In the rows, 128 means zero.
These are runs of 6 systems, one row a step. Runs of the same system follow the same rule from any start.
trace 1, Z617 (11 x 26):
[[100  56 103 169 137 155 110 168 152  80 112 141 154 131  94 111 125 130
  129  95  63  98 138 150  57  98]
 [101 109 155 177 162 141 107  71 141 158  99 100  70 207 113 152 161 106
  140  79 141 141 141 108 133 108]
 [ 91 127 143 108 132 183  94 142 121 109 191  78  97 157 119 131 154 183
  173 132  78 145 111 188 122 125]
 [ 68 114 124 165  73 110 150  62 181 122 137 141  95 144 116 139  77 142
   82 153 109 120 119 182 124  79]
 [ 74 175 167 153 115 137 105 124 128 113 132  97  83 178 142 110  72  98
  193 135 151  92 117 128  98 190]
 [142  81 138 121 100  98 114 157 180  74 125 145 124 174 121 131 143 185
  154 178 170 105  93 202 124 145]
 [122 141 131 102 121  58 147  25 151 125 182 147  90 124 148 157 121 108
  184 178 167 148 147 153 122 137]
 [106  96 120 110 117 105 143 154 135  70 137 144 163 110 129  92  85  97
  232 157 104  88 150 153  74 133]
 [142  46 137 150 149  66 121 111 156 114  50 157 126 175 113 148 135  71
  179 144 148 111 160 139 146  97]
 [134 102 134  87 183 101  55 113  96 118 165  96 112 150 128 170 177  70
  221 150  95 139 145 153 132 121]
 [100  59  82 122 106  94 105 106 148  93 148 131 140 125  98 166 148  88
  133 128  52  99 134 178  96  45]]
trace 2, Z602, 11 rows:
[[123 197 147 151  91 172  83  81 140 146 157 123  86 145 167 159 126 138
   99 112 129 110  79 143 134 143]
 [112 139 137 142  57 168 130 120 179 100 141 157 140 107 168 105  93 153
  148 133 103  69  98 171  89 119]
 [132 136 160 179 119 141 147  98 178 131  96 171 137 114 161  84  63 144
  114 125 155 114 138 100  92 164]
 [131 141 164 119 153 145 139 156 131 108 144 125 134 126 146  77 107 159
  208 141 169 129 141 111  84 201]
 [141  84 162  98 169  96 160  84 148 123 159 111 162 124 131  76 118 144
  172 154 181 155 158 131 101  99]
 [114 150 143 102 173  89 153  91  67 151 141 101 130 121 126 110  85  61
  183 148 142 160 168 104 150 113]
 [162  94 115  88 151  57 104 146  94 117 100 131 154 138 120 152 144  51
  185 161 139 114 138 140 165 100]
 [165 127 101 104 160  56  68  82 112 141 141 135 112 117 132 206 170  65
  101 150 123 153 130 120 154 131]
 [ 98 132  69 107 113  97  83 129 112 109 175 118 105 108 109 203 168  75
  131 123  57 110 131 137 103 128]
 [ 88  89  85 172 102 105 102 121 166 114  95 138  96 153  96 185 158  90
   82  90  79  99 138 115  98 118]
 [ 77 138 125 188 122 168  78 142 153 116 110 117  43 192 107 177 151 143
  120  91  88 127 122 127 109 187]]
trace 3, Z617 (11 x 26):
[[ 56 154 122 166 110 143 156 171 133 127 106  99  81 156  96 120  93 153
   82 116 111 141 141 100 129 183]
 [117 155 131 148 146 121 130 168 102 118 133 106  95 186  90 122 109 179
   88 140 177 162  95 153 136 186]
 [147 179 114 117 118 103 168  97  95 124 190 133 122 137 119 112 100 173
  103 147 196 162  82 179 119 130]
 [151 181 121 130  85 127 201 106 110 124 141 172 152 101 158  85  64 134
  162 134 177 111 107 153 111 116]
 [187 136 154 143 122 130 151 145 138 130  62 194 160 116 170  97  89 127
  184 146 163 109 126 131 156 144]
 [209 106 158 104 172 103  85 120 138 132 111 163 171  90 175 126 136 120
  151 174 146 146 131 131 156 143]
 [172  95 123  80 157  96 106 100 138 132 161 121 196  60 157 120 149  90
  121 139 124 118 145  97  97  90]
 [126  95 122  94 128 129 146 142 139 145 104 102 175  95 134 118 174  77
  141  85 113  88 167  50 119  72]
 [117 102 123 104 143 155 120 183 126 153  75  96 122 131 116 161 198 115
  130  99  73 135 169  67 195 115]
 [101 124  98 123 155 133  88 157 105 145 130  99 102 118  91 184 162 126
   53 127  44 177 141 118 177 131]
 [ 83 166  79 160 132 138 104 148  83 130 162  90 106 136  83 149 117 106
   29  81  92 138 106 113  92 131]]
trace 4, Z250 (11 x 26):
[[153 159 168 171 143 186  82 154 107 137  76 147 127 157 158 111  89 126
  154 124 115 122 105 152 163 143]
 [174  95 151 130 144 127  56 118 169 121 134 127 144 139 148 143 169 155
   81 139 145 125  92 152 123 124]
 [112 145 128 116 103 115 103  53 165 126 182 125 128  82 169 138 120  87
  130 134 114  95 136 107  81 126]
 [110  93 128 120 108 107 159 155 152 110  77 135 151 131 133 106 122  88
  194 121 131  74 162  93 110 123]
 [137 100 138 112 159  89 146 138 143 131  92 149 111 127 123 142 131 147
  156 183 130 178 167 131 187 165]
 [122 121 120  94 161 138 103 163 103  99 189 109 143 101 114 121 126 160
  142 160  80 162 123 170 112 139]
 [107 111 115 129 150  96 139  95  94 120 171  84 140 159  87 106 109  98
  115 115 153 133 119 153  80  70]
 [117 176 137 120 123 117 130 109  75 160 109 103 105 164 132 150 117  61
  168 118 147 115 127 113 176 112]
 [147 105 115 116 103 144 102 163 137 135  86 142 116 150 129 178 185 143
  124 127  92 122 110 153 201  95]
 [122 117 106 174 132 134 100  84 149 122 138 169 106 108 120 164 110 139
   75 129  63 156 126 174 112 112]
 [114 129 119 181 161 148  81 139 109 108 123 120 121 148 116 119 105  78
  142  80 110 102 127 110  47 164]]
trace 5, Z530 (11 x 26):
[[ 83 143 160 150  86 162  94 113 174 114 152 102  97 159 143 125 114 155
  123 132 121  95  98 154 103 144]
 [ 98 125 159 176 103 137 127 124 172 103 110 138 126 151 138  88  67 134
  131 131 142  88 118 137  82 154]
 [133 106 164 164 153 114 123 131 166 111  88 142 118 165 131  98 101 147
  148 143 180 128 135 123 105 188]
 [150  85 158 126 156 108 127 103 173 101 140 151 125 141 139 110 125 175
  179 173 170 148 135 165 105 157]
 [124  77 140 121 150  86 163  75 153 105 146 150 141 119 129 101  96 127
  200 169 142 146 162 165 103 101]
 [133  80 125 115 181  87 155 130 100 109 103 139 146 137 107 108 113  81
  224 142 131 142 179 131 116 111]
 [151  64 117 101 187  96  96 149 100 114 105 121 134 154 107 157 178  86
  205 138 105 147 158 142 151 102]
 [107  94 113  96 144 109  67 117 112 117 155 100 116 133 120 183 176  68
  185 142  51 126 146 157 146  90]
 [ 81 116  95 130 120 129  71 146 103 105 137  97 124 133 110 167 141  37
  160  98  42  82 138 124  92  99]
 [ 82 113 102 164 130 143  53 172 121 115  98  91  91 180  96 176 171  67
  120  66  74  81 123  99  92 153]
 [ 77 126 130 174 114 178  34 155 161 105 137  93  61 189 116 175 165 142
  108  93  80  95  96 144  87 181]]
trace 6, Z912, 11 rows:
[[146  85 172  86 125 115 112 130 157 122 101 115 156 143 159 111 141 116
  206 167 142  99 136 144 171  96]
 [142 115 135  84 104  84  62 106 161 110 149 134 153  93 169 159 134  75
  146 184  99  85 117 149 137 117]
 [105  88  92 124 106  66  99 128 160  92 127 133 135 120 115 159 142  62
  131 131 109  76 137 117  74 134]
 [104  84 115 109 134  93 118 139 153 104 132 109  89 166 102 159 196 115
  192 111 143 115 154  98  80 174]
 [ 92 114 122  96 116 137 101 118 145 110 174 106  68 155 120 185 198 156
  189 138  88 141 132 160 133 140]
 [ 73 120 113 156 112 117  79 107 135 100 147 121  68 175  98 182 116 116
  128 154  65 131 110 204 135 124]
 [ 76 121 138 177 128 132  85 147 114  86 126  94  94 214  94 115  84 102
  165 116 126  94  99 184  79 138]
 [101 114 178 134  95 165 108 138 166  95 145  91 113 202 139  89 125 177
  189 131 166  79  88 180  95 125]
 [ 92 138 175 121  57 138 118  73 210 107 163 132 104 132 182 113  89 167
  173 185 128  89 104 187 124 132]
 [ 82 102 141 150  85 100 142  96 184  78 125 170 137 109 144  98  37 113
  183 189  99  89 148 183  86 136]
 [127  46 148 124 159  75 133 126 167  65 130 141 163 136 119  77  87 122
  216 176 149 111 155 171  56 139]]
trace 7, Z250 (11 x 26):
[[165 104 115 160 138 156 101 157 116 121  80 170 160 125 128 130 130 108
  131  99  93 113 117 142 128  98]
 [149 110 128 157 177 115  94  96 138 141 120 146 117 129 128 155 149 117
  103 114 120 162 142 112 120 138]
 [105 132 134 117 140 162 101 127 134 131 152 101 117 111 141 137 159 117
  157 100  91 122 147  89  95 148]
 [ 81  87 147 133 116 130 154 122 172 125 113 104 112 159 114 117 142 144
  148 114 130 120 152 110 121 106]
 [ 96 146 158 142 124 143 127 126 139 134 112 125  99 143 136 121  85 138
  152 158 108 142 142 139 162 155]
 [130 111 143 123 129 133  87 172 136  96 134 111 144 154 123 120 121 150
  124 154 128 113  99 169 125 138]
 [127 141 124 121 118  87 112  78 133 121 172 121 120 132 133 142 114 110
  110 153 158 121 106 152 107 126]
 [132 149 113 110  93 110 128 127 116 117 128 134 139 123 145 136 126  79
  177 129 136  82 117 127 120 124]
 [154  93 115 126 127  97 149 128 142 122  91 167 127 133 122 150 147 128
  153 143 137 137 140 144 155 111]
 [145 127 118 130 165 137 113 121 109 124 144 158 124 100 131 141 121 132
  150 142  87 170 140 153 129 143]
 [132  97 122 134 177 138 108 134 105 116 151 107 147 142 103 114 139 120
  141 101 121 138 130 137  79 102]]
trace 8, Z530, 11 rows:
[[131 119  98 157 128 162 128  91 134 131 126 168 110 110 134 161 166 107
  171  65  73 123 145 112  87 108]
 [ 99 115 122 180 175 186 112 128 119 138 114 125  99 134 110 137 144 123
  137  61  59 158 161  94  98 133]
 [ 99 120 151 150 184 185  68 150 114 129 153  71 117 152 114 112 138 145
  109  97  92 150 129 116  95 142]
 [ 83 117 166 127 129 152  86 124 146 122 169  47 128 164 121 100 127 142
  102 121 136 109 106 135  93 115]
 [ 76 126 165 127  80 136 136 145 167 111 123  79 122 174 130  90 104 138
  142 134 160  72 115 125 109 128]
 [114  99 159 152  96 122 130 167 183 101  70 141 123 166 135 103  96 150
  148 161 153  93 127 142 140 161]
 [139 103 155 142 135  85 103 123 174 101 104 165 122 133 148 128  93 136
  149 196 139 134 136 159 138 185]
 [154 104 125 126 151  65 119  89 147  93 154 168 143 104 138 124 101 113
  169 177 151 139 140 160  82 154]
 [139  85 102 123 159  67 162  94 122 102 142 154 129 135 103 132 140 103
  191 125 159 141 158 136  78 117]
 [128  83 104 128 168 120 152 127 100 114 116 141 105 161  93 148 162 118
  217 112 110 160 160 148 129 105]
 [119  90 125 138 177 146  87 130  91 121 121 122 118 151 107 149 137  95
  187 127  54 153 150 172 148  85]]
trace 9, Z888 (11 x 26):
[[144 121 111  96 165 148 138 208 100 137 121  96 177  86 111 113 166 127
  102  96 104 142 158  56 123 140]
 [113 127 121  87 138  99 173 168 105 163 100  78 119 144  93 131 160 138
   80 133 149 164 152  80 202 115]
 [ 87 193 116 108 117 163 166 183  76 150 133 103 109 110 112 127 102 151
  110 135  84 167 137 120 193 145]
 [112 141  98 143  78 166 149 205 116 128  97 127 136 140  96 130 125 167
   51 104  95 115  88 152 166  94]
 [134 202  75 160  88 136 166 130  91 156 114 161  96 132 113 163 130 137
   54  82 150 134  91 116 143 142]
 [141 183  96 112  67 179 180 149 128 135 165 144 107 123 131 144 187 211
  121  77 154 126  89 120 118 135]
 [112 140 120 143  71 160 220  84 181 151 144 158 118 102 136 109 133 219
   75  97 148 145 126 115 123  97]
 [158 152 116 160 118 187 210 142 128 143 106 191 166  71 147  75 111 180
  118  70 139 141 144  81  92 128]
 [210 115 130 109 129 135 196 155 142 152  97 163 185 101 144  89 166 201
   91 107 203 149 120  87 148 114]
 [174 172 119  70 127 112 207 121 111 169 159 144 181  39 153  98 125 167
   82 150 170 176 144  84 167 119]
 [139 130 103  61  92 137 204 187 114 144 126 126 210  39 137 100 148 149
   93 131 104 123 154  84 175  67]]
trace 10, Z888:
[[ 58 140 132 137  96 138 131 105 176 153 116 126  99  87 145 150 109 122
   78 139  44 131 172  86 163 136]
 [114 109 104 164 143 172 112 226 131 110  72 134 124 137 101 136 151 145
  108  83  74 122 144  85 105 187]
 [129 133 109 140 159 102 143 154 117 132 124 107  87 178  75 149 157 177
   63 123 184 178 114 116 133 178]
 [ 93 196 116 109 126 154 178 132  80 126 213  86 108 129 107  98 100 173
  137 116 149 162 113 142  96 145]
 [ 98 123 127 146  69 162 196 137 131 121 113 120 148 156 115  76  92 157
  131 100 145  89 113 161 119  48]
 [175 171 126 174  99 139 173 107 120 147  63 210 132 125 163 123  82 120
  139 110 165 113 108 128 155 129]
 [214 148 122  98 107 141 115 145 146 121 147 183 162  89 173 137 166 186
  129 142 159 118  83 147 128 151]
 [145 116 102  89 104  86 157  69 174 137 188 139 158  57 147 131 150 144
   62 141 138 136 136 109 101  96]
 [119 117 102 100 131 129 191 135 121 141 119 134 160  64 130 115 152  95
  167  90  96 126 191  50 105 106]
 [146  73 140 114 160 126 164 171 142 152  52 138 137 131 118 129 174 158
  145 133 120 170 178  96 211 116]
 [144 148 130 124 184 131 115 161  88 150 127 133 142  88 118 131 104 157
   72 168  89 213 137 138 192 148]]
trace 11, Z602:
[[122 145 135 149 109 124 112 119 135 145  80 152 121 123 147 145 100  91
  111 134 101 114 131 120 166 127]
 [145 131 123 126 121 126  84 172 141 101 118 145 129 122 142 145 138 132
  130 144 117 112 111 133 125 181]
 [119 118 122 126 125 117 123 110 161 119 174 117 128 114 124 128 144 160
   88 129 137 135 127 123  85 141]
 [ 74 147 122 132 107 135 172 120 128 126 149 106 107 134 112 112 109 130
  147 108 124 127 147 106  99 132]
 [123 101 138 150 128 126 154 145 139 122  77 141 118 167 112 116 118 135
  164 124 146 123 139 139 142 118]
 [157 135 153 140 171 133 100 116 112 134 130 133 117 147 131 128 117 144
  131 144 143 168 117 157 150 144]
 [143 140 124 109 135 128 111 122  98 118 177 113 159 115 133 110 107 119
  131 137 126 125 106 159  98 104]
 [129 148 120 125 106 110 141 101 120 141 124 126 147 119 141 121 118  84
  117 110 153  96 122  98 119  98]
 [133 145 129 117 108 121 131 122 138 137 104 143 105 130 153 156 154 111
  179 130 133 115 137 103 154 157]
 [143  91 127 127 147 118 112 115 162 116 132 157 125 110 137 146 145 145
  143 154  94 153 144 149 132 135]
 [112 123 112 145 165 126 110 134 111 121 145 119 135 107 109 123 107 108
  106 121  89 153 145 117  94 141]]
trace 12, Z912, 11 rows:
[[ 95 146  71 136  95 133 197 113 116 122 131 173  84 111 108 164 138 134
  173 106  77 147 151 139 128 125]
 [154 102 122 178 190 119 117 130  90 119  90 169 101 177  92 149 115 130
  159 131 121 186 132 186 141 135]
 [152 146 142 138 174 168  75 118  70 122 183  90 146 156 127 107 121 122
  140 102 132 137  84 175  90  92]
 [110 118 156 149  86 156 123  76 176 148 130  99 130 161 142 115 132 141
   75  97 146  90 100 136 123  52]
 [ 88 161 180 151 103 147 130 101 163 152  89 122 104 133 172 109  86  99
  167 127 133  95 156  77 147 157]
 [135 100 139 121 122 160 128 199 154 102  82 162 159  93 149 103 120 154
  182 150  76 114 150 134 145 156]
 [166  92 129 117 163  86  81 137 155 100 156 142 157  97 129 133 126 150
   86 185 126 153 118 161 107 165]
 [ 89 134  97 100 123  91 149 106 117 115 202  87 141 100 104 114 120 111
   92 123 138 125 137 113  55 121]
 [ 86  99 121 111 110  93 204 118 148 139 109 109 100 164  95 128 161 134
  152 113 162 137 166  96 148 102]
 [131 147 140  96 145 122 130 124  94 146 119 122  96 140 142 156 139 107
  209 160 116 156 149 140 201 141]
 [162 114 100 126 122 120  78 152  98 108 122 153 153 123 125 159 125  99
  121 146  77 111  92 198 155  86]]

Name the system that made each run.
trace 13 (2 x 26):
[[166 111 120 117 126 152  83 125 129 124 141 132  96 181 127 189 221 157
  164 111 131 131  90 177 153 105]
 [119 136 123 162 123 172  96  54 139 146 165 142 117 104 143 152 117 138
   75 115  54 150 116 175 129  62]]
 | Z602
trace 14, 2 rows:
[[124 173 148 133 153 160 167 107  88 142 171 134 151  87 134  75  48 176
  107 164 113 197 129 173 156 106]
 [162 124 109 135 105 163 132 177  92 125 104 134 213 111 127  84 100 108
   84  91 123  75  88 142 116  45]]
 | Z888
trace 15 (2 x 26):
[[105  62  92 168 146 110 133 100 121 112 112 129 146 148  85 126 116  70
  119  83  90 109 147 147  75  36]
 [163 135 132 158 185 136 107 107  77 153  78 148  91 175 130 161 153  69
  208  86 143 151 146 109 150 127]]
 | Z888
trace 16 (2 x 26):
[[141 109 148 110 114 132 178 175 143 116  94 141 159 127 133  85 113 171
  165 154 160 128 137 134 157 129]
 [169 137 141 106 169 109 158 124 114 150 136 134 150 102 132 106 115 162
  106 158 168 186 136 126 164 133]]
 | Z602
trace 17 (2 x 26):
[[140 115 150 122 123 105 108 106 164 122 131 132 119 145 142 136 129 158
  125 174 151 140 114 167 156 134]
 [134 140 131 112 116 123 103 110 128 105 166 136 146 101 152 121  99 113
  151 155 111 109 109 162 103 127]]
 | Z250
trace 18, 2 rows:
[[103 159  88  84 117 105 176 174  53 137 142  73 136 139  88 127 154  71
  153  84 155 106 138  74 118 104]
 [144  97 119 109 102 101 149 115 146 154  73 140  98 172 124 185 213 124
  148 117 153 123 134 122 210  80]]
 | Z602
trace 19, 2 rows:
[[147 151 144 161 138 130 110  87 115 152 113 131 141 138 142 114  95  94
   90 108 160 120 109 120 121 105]
 [153 146 141 111 115 136  94 141 140 145 100 126 140 115 166 143 160 104
  126 114 133  94 120  85 154 143]]
 | Z250
trace 20:
[[ 91 124 142 138 135 123 175 130 130 126 125 120 123 130 108  94  75 167
  119 162 129 168 153 144 150 130]
 [126 146 152 132 147 100 128 133  97 129 124 107 142 148 120  95  67 111
  122 166 168 135 119 150 145 132]]
 | Z617
trace 21:
[[120 128 121 151 107 100 127  83 158 122 119 159 122 119 148 138 111  89
  139 127 136  98 133 116 100 131]
 [130 105 139 127 145 138 106 157 140 108 115 126 126 145 134 122 154 125
  195 120 131 108 141 112 100 167]]
 | Z617
trace 22:
[[128 105 111 137  91 125 170 123 191 138  96 152 129 113 134 135 165 161
   79 100 140 117 135  86 128 111]
 [120 169 134 130 158 129 138 122 115 150 124 139  97 106 143 138 123 123
  156 130 122 173 164  80 141 197]]
 | Z912
trace 23:
[[ 84  97 157 105  98 139 130 146 164 144  83  83  95 181 124 142 175 133
  159 130 117 107 149 109 199 102]
 [ 95 161 149 176 138 155 102 124 140 137 102 148  84 127 140 143  70 140
  105 155  70 164 139 139 166 183]]
 | Z888
trace 24 (2 x 26):
[[104  95 145 132 133 151  90 124 144 125 121 116 139 120 136 129 124 112
  142 138  60 123 143 144 144  90]
 [123 110 133 165 161 124  74 134 121 136  83 127 122 151 118 150 128  79
  106 113  96 126 136 116 140 129]]
 | Z888
trace 25, 2 rows:
[[ 72 150 145 106  79 132 182 132 118 131 143  76 130 160 120  84  90 126
  149 126 154  93 124 130 133  88]
 [139 119 146 138 102 135 142 201 131 123  42 135 149 162 126 104 102 128
  139 136 150  93 117 126 176 128]]
 | Z530
trace 26:
[[101 134 112 136 110 144 127 171 119 132 102 111 106 149 104 146 138 137
   98 114  97 130 123 126 161 127]
 [131 126 122 139 106 147 118 165 143 122 114 130 120 151 114 143 145 173
   81 123 125 128  96 154 149 126]]
 | Z602
trace 27 (2 x 26):
[[124 193 126  91  65 135 142 112 122 157 140 125  98 125 161 168 153 128
  138 134 134 112 107 120 193 122]
 [144 155  93 165  94 128 132 146 119 124  75 195 118 116 135 162  98 104
  116 127  96 114 110 152 158 140]]
 | Z912
trace 28 (2 x 26):
[[114 118 159  94 114 118 150  57 170 140 171 110 114 125 153 124 144 155
  160 153 147 143 144 140 142 101]
 [113 111 127 122 116 136 179 146 125 113 118 145 164  97 130  82  90 119
  189 131 110 109 158 123 113 103]]
 | Z530
trace 29:
[[139 107 106 137 141  98  38 163 100 111  95 138 140 127 119 178 120  53
  104 158  62 106 112 163 162 118]
 [121 133  90 117 135  87  50 127 100 127 143 103  81 162 105 217 180  68
  110 123  98 121 107 137 138 145]]
 | Z888
